In the data rows, 128 means zero.
Here are some numbered points:
[167 175  22 137 140  98  92 115 131 164 118 138 154 236 143 169] 0
[104 140  93 139 132 103 119 112 158 124 129 128 129 148 129 146] 1
[141 144 151 170 127 158 131 119 128 152 128  95  88 167  91 184] 2
[192  95 159  69 101 145  74 147 149  98 171 158 136 130  73 128] 3
[205 155 125 122 107 103 109 124 114 142 138 136 128 155  80 158] 4
[102 151 138 175 156 153 138 133 183 164  98  95  71 162 148 138] 5
[ 58 106 190 138 125 131 133 129 155 134 102 150 190  60 168  64] 6
[152 172  97 125  95 129 117 116 104 168 141 156  91 185 106 140] 7
[129 153 131 167 111 147 128 122 126 150 131 107  95 177 113 184] 8
[107  89 171 180 174 136  86 161 164 133 161 135 152 128  60  77] 9
[ 88  90 157 150 163 119 172 114 131 121 114 119 119  67 152  96] 10
[181  93 109  98 113 109  90 174 125 111 141 113 108  76  97 150] 11
[177  80  76 112 121   9 171  95 101 139 124 122 186 117 160 131] 12
[185 108 123  97 100 144 109  99 123  91 149 157 107 120  74 142] 13
[154 132 121 125 126 108  70  95 135 143 168 148 106 176  76 153] 14
[ 94 161 154 167 137 158 126 152 149 146 105 131  78 156 135 106] 15
[111 159  27 209 121 205  58 201 185 173 100  81  72 255 158 183] 16
[169  62 108  64 190  52 179  95 118  75 137  90 205  59 188 152] 17
[102 180  34 173 131 160  50 140 148 180 124 120  88 255 138 209] 18
[105 152  78 174 116 163 105 165 180 228  76 105  22 248 186 218] 19
[ 99 103 176 134 162 132 125 131 158 120 117 138 145  96 121  84] 20
[140 154 112 106 118 159  77 118 107 127 156 144 121 161 105 132] 21
[126 130 128 142 123 136 118 126 129 110 129 117 127 114 142 116] 22
[107 177  42 134 121 130 164  99 113 149 120 138 134 201 155 128] 23
[172  96 153  89 103 151  70 153 157 100 171 141 144 121  66 123] 24
[117 198  81 182 131 215  66 210 176 189  69 104  29 255 168 207] 25
[157 122 171 161 131 150 151 192 106 170 116 120  92 177  87 187] 26
[129 140 147  94  92 132  97 112 116 134 145 127 123 126 107 140] 27
[150  78  90 100 107 114 122 134 134 110 144 132 151 133 113 142] 28
[164 104 141 120 120 168  98 100 121 106 158 131 134 103  80 130] 29
[139 135  88  95  78 134  98  87 112 135 119 121 114 149 102 144] 30
[196 129  82 126 129  59 162 131 106 134 102 124 171 120 145 119] 31
[129 114 160  79 149  79 171 130 134  52  83  87 156  25 195 133] 32
[ 94 134 162 138 132 136 174 149 139 128 109 130 121 113 166 122] 33
[180  88  71 117 109   9 166 102  99 145 139 133 183 125 158 140] 34
[ 83 120 171 151 174 142 142 129 158 119 121 139 146  95 125  90] 35
[126 107 150  93 150  80 179 120 121  69  93  93 157  33 198 131] 36
[166 104 124 180 154  58 178 158 102 125 148 134 135 112 126  95] 37
[100 165 110 155 158 174 143 163 150 177 113 140  73 178 131 169] 38
[122 145 124  80 103 141 131  78 120 119  97 124 111 120 142 134] 39
[124  90 130 111 124 131 105 140 146 141 117 128 133  88 118 122] 40
[104 141 182 255 183 172 165 175  95 159 144 120  79 172  54  75] 41
[171 189  95  80  82 126  51 118 108 168 177 149 130 173 110 150] 42
[152 110 125 118 123 125 100 171 136 118 129 114  99  95 109 136] 43
[107  96 176 140 144 156 116 152 146 119 148 115 145 107  86 107] 44
[140 103 146 138 140 148 102 164 115 101 130 103 126 107  63 109] 45
[135  39 147  94 148  99 121 130 167 117 141  76 155   6 126 121] 46
[107 165  93 123 140 105 155  91 137 121 122 143 154 148 174 151] 47
[ 65 149 152 154 124 140 178 151 141 138 117 127 103 128 136  90] 48
[133 145 120 135 122 112 151 120 115 107 140 118 162  89 172 114] 49
[118 112 154 164 162 115 169 139 119 119 122  98 135 118 129 116] 50
[160 110 107 120 130  53 180 116 114 116 136 121 144 119 156 140] 51
[ 55  85 202 127 108 140 139 108 169 120 106 143 151  57 129  73] 52
[ 65 103 177 128 134 126 129 131 156 131 109 144 182  64 160  74] 53
[147  79 117 105 155 162  84 148 153 120 148 105 136 126  87 127] 54
[150 130 138 165 130 133 124 106 111 133 144 114  91 141 101 156] 55
[128 169  72 105  94 115  91 130 136 162 148 175 144 184 100 159] 56
Which three points above are nearest to each new point by angle? Their numbers follow each, nearest first.
[132 125 107 119 127  99 132 128 108 115 164 114 172  78 160 124] 49 17 36
[137 112 180 165 153 133 179 108  86 100  88 106 137 146 140 146] 50 33 10
[121 129 155 195 155 148 149 121 135 142 137 125 104 141 107 123] 41 2 15
[ 96 135 171 219 157 130 138 151  97 147 139 159 121 140  81  79] 41 9 15
[160 130 147 168 147 126 135  98 108 122 135 113  94 144 106 157] 55 2 8
[ 92 165 175  94 151 147 198 108 127  87  81 118  99  86 200 107] 33 32 36
[113 131 123 144 130 138 141 132 106 117 117 123 156 126 120 145] 50 49 47
[150 160  94  92 113 158  68 110 104 124 155 146 116 168 111 134] 21 42 30
[156 122 102  88  94 127  81 108  83  98 155 134 110 127  62 141] 13 30 27
[111  97 141 125 124 114 111 134 127  95 122 109 144  81 127 104] 46 53 52
[138 105 139 131 137 140 123 149 117 102 130 109 128 112  82 112] 45 44 54
[121 124 137 114 116 148 109 147 147 144 122 134 119 111 124 128] 40 43 24
[211 123  83 128 138  26 171 131  98 128  87 119 193 117 158 117] 31 12 34
[122 165  74 127  75 121  87 118 119 138 137 164 137 174 131 157] 56 42 7
[163 115 109  94  99 137  83 102  90  98 155 136 115 120  64 141] 13 29 3
[145 133  93 116 118  96 140 129  99 110 173 108 167  87 169 138] 49 17 51
[ 98 131 146 155 167 132 126 128 158 135 118 139 150 131 131  97] 35 20 9
[147 147 124 131 131 140  99 104 133 151 136 131 117 156  96 147] 14 21 7
[ 92 124 115 153 151 100 143 105 165 103 118 108 124 120 147 134] 1 10 47
[144  86 133 130 139 147 104 132 141 116 155 134 131 129 110 145] 54 24 29
[168  84 112 119 142  39 213 116 105 113 130 110 152  97 167 136] 51 12 34
[149 147  68  86  53  64  70 144 141 207 154 171 147 180  98 141] 56 42 7
[123 168  45 119 116 124 142 109 112 147 134 141 137 197 145 138] 23 0 56
[129 124 119 126 127 113 137 135 114 114 166 109 163  91 147 127] 49 17 36
[131 139  98 130 156 131 136 122 136 122 132 133 130 119 114 156] 1 47 0
[ 99 147 148 166 151 148 139 132 173 154  99 106  80 148 147 125] 5 15 38
[152 161  94  80 103 164  51 110 102 127 167 157 121 165 105 135] 21 42 56
[116 180  65 130  99 121 102  97  72 196 170 157 115 233  93 135] 7 56 42
[125  95 108 100 122 144 123 154 137 125 132 134 104 136  94 115] 54 24 43
[163 174  99  97  93 128  66 120 114 154 167 139 127 157 117 143] 42 21 56
[115 142 132 154 153 163 138 119 134 149 123 138 126 141 129 169] 38 2 8
